One turn sends every row of this set to another row. A few are shown first. Where does it send the rows asked after them?
K173: [-19.0  -7.8 -14.2  33.9   1.4  -5.9   1.7  13.5 -18.3 -11.8 -24.3   5.5
  -0.2  16.0  40.1   9.4  -7.8   4.2   5.6 -12.1]
K500: [ -1.2 -13.0  15.3 -37.5  -6.4  18.6 -12.6  -6.7   5.3 -10.3   0.7   0.7
   1.8  20.7 -32.8 -20.6  37.1  19.4 -30.5   0.4]
K934: [  6.2 -26.3 -35.6  13.4  19.3  21.8 -31.7 -10.9 -15.1  -4.2  25.1   0.6
  -2.8  26.4 -15.8  -5.5  23.9   4.1  14.5   8.7]
K921: [-28.3  15.1  -8.6 -25.6 -15.2 -10.7  -0.5  10.6 -24.5   9.4 -10.9 -11.3
  11.9   6.8 -20.1 -37.9  -1.7 -20.5 -41.0  -8.1]
K779: [ 11.3  11.1 -21.1 -20.0  -4.3  -7.3 -24.9   7.4  19.1 -12.4 -11.7  -5.0
 -30.9 -39.4 -11.2 -28.5  11.1 -30.5 -14.4   2.4]
K61: [-27.3 -14.6 -31.0  18.2 -17.8   0.8  -2.5  15.0 -11.5 -12.6 -18.6   7.4
  13.8  23.5 -27.7 -22.3  -0.2 -20.0 -18.6 -40.5]
K498: [ 14.9  27.7 -29.4  -6.5 -20.9 -14.6 -18.3  -2.7  -7.0 -18.5 -35.5  -4.4
 -30.5 -21.7   7.3 -10.1  25.0 -19.4 -25.5  -5.3]
K154: [ 10.0  20.6   2.0  20.0  17.5   1.3  11.6 -28.7  -9.5  16.9 -20.5 -30.3
   8.5  -5.7  18.2 -11.8 -13.8   7.0  -9.2 -23.7]
K602: [ 10.6  27.4   3.0  20.8  14.3 -10.0  10.5 -19.6 -12.3  26.9 -19.7 -23.9
  12.8  -4.8  18.2  -0.4 -14.3   6.4 -13.1 -14.7]
K90: [ 19.6  -1.3   2.5  -6.0  -5.1 -21.7  -6.8  16.0  -9.7  -7.3 -12.5   5.0
   8.7  23.2   0.2   9.0  44.1  -6.9 -50.9  -9.8]
K87: [  9.3 -11.3 -40.9  21.2  -1.9  20.5 -19.9  -4.0  -0.7 -31.1  10.1  13.1
  -4.0  16.8  -1.0 -34.3  41.6   4.9   6.3  17.4]
K926: [ 20.0  -1.9 -13.5 -21.6   1.3  -3.7 -23.5   6.1  18.1 -12.3   3.0  -6.4
 -12.3 -43.5 -17.7 -44.8   0.1 -25.2 -16.5   6.6]
K644: [  9.1  18.8  -8.0  16.7 -15.2  11.5 -13.6  17.5  -6.2   9.1   7.7  52.3
  -3.9  -2.9  -8.1 -39.1  19.4  20.8 -19.8 -14.6]
K669: [ 14.6  -2.8 -13.0 -26.3   8.9  -5.3 -19.4   4.7  17.5 -14.2  14.7  -7.8
 -10.0 -39.9  -3.1 -39.2   3.5 -31.7 -14.9   0.1]
K803: [  0.5   5.8   5.2 -16.8  -6.0  16.2  16.8  10.2 -27.5  21.7  17.5  20.1
   3.5  29.3  -1.9 -22.9  -5.3  21.7   0.8 -29.3]
K592: [ -6.2  14.3  -4.0  26.4  19.7 -10.3  11.9  -6.0 -16.7  24.0 -24.2 -16.2
   9.0  -6.0  35.4   0.6  -7.1  13.3  -6.9 -13.6]
K836: [ -8.3 -15.2 -20.9   7.7  21.3  23.0 -51.0 -19.0 -17.9   3.9  25.4   3.2
   3.4  18.0  -7.8   5.6   7.3   0.1   8.3   6.9]
K299: [ -0.9 -25.4 -27.7   3.3  25.6  25.0 -38.6 -12.3 -11.7   4.4  23.5   8.0
  11.0  26.7 -15.4   3.5   7.2   2.6  13.3   4.7]

K644 moves to K90
K602 moves to K299
K934 moves to K779
Where do these go?
K836 moves to K669
K921 moves to K803
K87 moves to K498

One turn sends every row of this set to another row. A few are shown first. Where does it send the rows asked after them?
K200: [ 13.4 -11.3 -15.7  -1.7 -20.9  10.8  32.4 -21.7  -4.7 -17.5   9.7  -0.3
 -23.6 -27.2  -5.4  -2.8 -15.6   6.3 -19.8 -17.0  19.1  19.6  17.8 -11.4
   4.9 -32.9  -5.1   3.5  26.8 -20.5]
K332: [ 12.0 -23.3 -24.5 -24.8 -12.2 -14.8   3.2   5.0 -13.7 -37.3  -2.3   9.4
 -22.0 -21.7   4.2  26.6 -19.4  21.0  -1.3   8.8 -10.8   8.1   6.8  -5.8
 -14.8 -37.5   7.2  20.8  28.7  -8.5]
K882: [ 26.2  19.7  -3.0  14.4  -7.4   0.5 -29.7 -15.8  39.7   0.4  14.7  21.3
 -15.3  -3.1  23.5 -23.2  -8.0  -8.0  15.9  16.1 -36.3  -3.8  25.3  15.5
  -2.5 -23.8   9.6  40.2  13.9  -4.9]
K341: [ 12.1  -9.4  16.9  27.1 -22.0  -5.4 -13.8 -43.3   5.1  -1.8  -6.7  13.8
 -11.6   0.6  25.2  -5.5 -26.3 -38.9  -8.9  23.9 -24.6   4.4  21.8  44.9
  14.6  -4.8  20.3  17.4  16.4   0.8]
K166: [  3.3  18.9 -15.8  -4.6 -18.9  -1.5  -6.4 -27.2  -1.6 -11.1  22.4  23.5
   1.1  16.5  12.0   5.8  -0.6  -4.0  37.2  34.7 -42.3   9.1  19.5  15.0
 -13.8   6.5  18.1  33.6  15.7 -13.9]
K138: [ 16.0   0.7  14.5 -11.8  -8.6  14.8 -15.8 -35.7  25.1  -7.5  15.5  22.7
   4.0 -26.3   4.9 -29.5   1.9   8.1  24.6  -9.3 -48.0   2.6  13.1   3.0
  -6.5 -15.2  20.8  35.5  20.6   8.3]
K797: [ 16.6  -5.2  34.9  14.4   7.6  -4.7 -23.8 -38.4  28.8 -12.5  22.7  22.1
 -16.9 -23.9  11.4 -20.6 -12.8 -16.5   6.2 -11.0 -18.7  -0.8  29.1  21.6
  13.6  -9.0   8.5  34.5  18.7  -1.8]
K798: [-29.6 -26.4  16.9 -25.0  10.7   6.1  -7.7  15.2 -28.5  10.0 -13.7  38.0
  -2.0   0.6   2.5 -21.3   5.6  -5.7  -9.3   1.0  28.8   7.1  -8.5  10.4
  14.9  -9.0  52.8 -27.8   0.0  20.2]
K119: [-19.1   3.4   1.9 -15.4  17.8  -9.4 -16.8  28.8 -11.8   9.4   5.1  20.6
 -16.2  21.1   4.9  -0.7   2.8  -1.0   2.0  23.3  52.9  14.7  -0.1  20.4
  29.9  -5.2  39.8 -11.5 -10.8  -0.4]
K81: [ -4.1   2.4   8.6 -22.1  23.1 -12.4   3.9  27.9  -6.7  -2.7 -12.7  13.7
  -9.5  12.9   6.2  -4.3 -10.7  -6.7  -1.2  38.5  50.4  15.7  -0.2  20.5
  44.2  -5.2  32.6  -2.3  -5.9   7.7]
K706: [-20.0 -23.6  22.2 -30.2  21.5  13.0   7.6  21.2 -25.6  -7.2 -26.5  48.8
   5.1  -4.4   3.7 -26.9  -2.0  -4.4 -10.7   9.5  27.1   6.0  11.1   5.1
   2.0 -12.4  55.4 -16.7  10.6  22.6]
K657: [ 35.1  -4.3 -11.5  10.2 -25.2   0.7 -14.3 -12.2 -20.7 -19.8 -13.0  14.2
 -14.7  -4.7  31.8  15.6 -17.3   6.8 -27.3  -7.4  19.1  -4.5  24.8  -1.4
 -18.9 -29.2   4.4  -3.9  40.4  -4.9]
K425: [ -0.9  26.1  -4.3 -10.0  12.7  31.9  18.0  27.5 -10.4   8.1 -10.5  28.1
  -7.7  23.2  -9.2 -17.6  14.3   3.4   6.9  31.6  33.3   7.8  -4.2  -7.5
 -12.9 -14.9  32.0 -17.6  -8.8  17.1]
K971: [ -9.1  -7.6  23.4   2.9 -13.0  27.5  11.8 -49.0  11.1 -16.4  14.2  17.4
  -3.3 -24.9 -11.1 -12.0  -9.6  -9.7  10.0  -4.0 -21.7  30.8  41.3  24.9
 -22.1  -7.7  46.8  26.9  11.3  -3.5]
K855: [-19.4  12.1  -9.3 -14.6   3.6  28.4  -1.9  29.0  -6.9  18.3  -7.5  23.7
 -10.9  17.1  -9.2 -15.8  16.9   7.6   5.1  16.3  29.2  14.1  -8.2   4.6
 -11.0 -22.6  52.3 -20.9 -17.8  16.6]

K798 moves to K119
K332 moves to K200
Where do these go?
K166 moves to K971
K138 moves to K797
K81 moves to K425

